One turn moves each row of this set onto another row. After a few examples, where does it send each row asked below?
q604: [ 0.61 -2.40  0.43  0.26  3.09  1.56 -0.19  1.93 -6.00 -2.23 -0.30  0.82
 -0.76 -2.15]
q397: [-1.20 -0.93  1.12 -1.48  2.28  1.86  0.97  1.93 -3.20 -3.44 -2.73  2.43
 -1.61 -2.23]
q516: [-3.79  0.90  1.69  0.85  1.04  0.64 -0.72  0.24  3.17  0.03 -2.66 -3.67
  0.59 -1.61]
q136: [ 1.33  0.90 -0.57 -1.57  3.05 -3.35 -1.38  1.81  0.50  0.13  4.25 -2.13
  0.34 -1.20]
q915: [-0.25  1.26 -0.15  2.35  5.03  0.55 -0.65 -4.10  0.17  2.69  0.46  1.54
  0.57  1.43]
q326: [-1.35 -0.80  0.20 -3.61  1.66  2.67 -2.20  1.13 -4.42 -2.24 -2.62 -0.12
 -0.90 -2.42]
q246: [ 0.35 -0.52 -1.25  0.07  0.66 -1.52 -0.24  1.81 -1.51  2.25  5.17 -3.05
  0.90 -0.73]
q101: [ 1.17  2.35 -2.06 -2.21 -0.46 -0.37 -1.68  1.71 -0.56  1.75  1.18 -4.59
  1.54 -1.41]
q583: [-2.44  1.09 -0.84 -0.21  1.07  3.51 -1.72 -4.42 -1.19  3.50 -1.49 -0.23
  0.93  1.47]
q709: [-0.80  1.39  3.77  2.30  0.32  2.67 -0.71  0.29 -0.31 -1.47 -3.99 -2.48
  1.48  0.33]
q576: [-2.83 -1.24 -1.51  2.76  3.75  1.76  0.50 -3.60 -1.32  3.46  0.32  0.89
 -0.37 -0.17]
q727: [-1.34  1.26 -1.48  0.65  2.66  1.11  2.01 -4.58  1.91  0.98 -0.88 -0.09
 -0.30  3.17]
q593: [ 0.61 -0.90  0.91 -2.42  3.60  1.21  1.45  1.15 -3.33 -2.81 -2.76  2.00
 -2.22 -2.56]
q759: [ 1.09  1.11 -1.18 -2.98  0.47 -2.01  1.33  1.67  1.31 -1.96  2.92 -3.48
 -0.26  0.93]
q450: [-3.10 -0.27  4.50 -1.19 -1.35  1.28 -1.78  1.44  0.48 -1.64 -0.01 -3.22
  0.85  0.49]
q934: [-2.63  0.01  0.17 -0.66  2.16  1.54  1.30 -4.53  1.01  3.53  0.63  1.96
 -0.86  1.56]
q579: [ 0.32 -1.50  2.06 -1.41  4.49  0.74 -1.66  0.32 -4.31 -3.22  0.14  2.53
 -1.11 -0.32]
q374: [ 3.26  1.95  0.21 -2.00 -0.34 -1.46  1.36  1.94 -0.29  1.23  3.59 -2.45
  0.74  0.39]
q784: [ 1.60  2.18 -0.41 -0.97 -1.06 -1.49  1.09  3.57  0.25  0.54  2.83 -2.31
  1.41 -0.58]
q994: [ 0.03 -1.04  0.94 -2.09  2.60  1.90  1.32 -0.38 -2.95 -5.14 -2.10  1.12
 -1.68  1.28]
q872: [-3.22  0.77 -0.10  0.94  0.92  2.04  1.26 -3.62  1.11  3.45  0.12  1.93
  0.45  1.79]

q579 -> q136
q101 -> q583
q604 -> q246
Now find these:
q994 -> q759
q374 -> q934
q872 -> q397
q709 -> q450

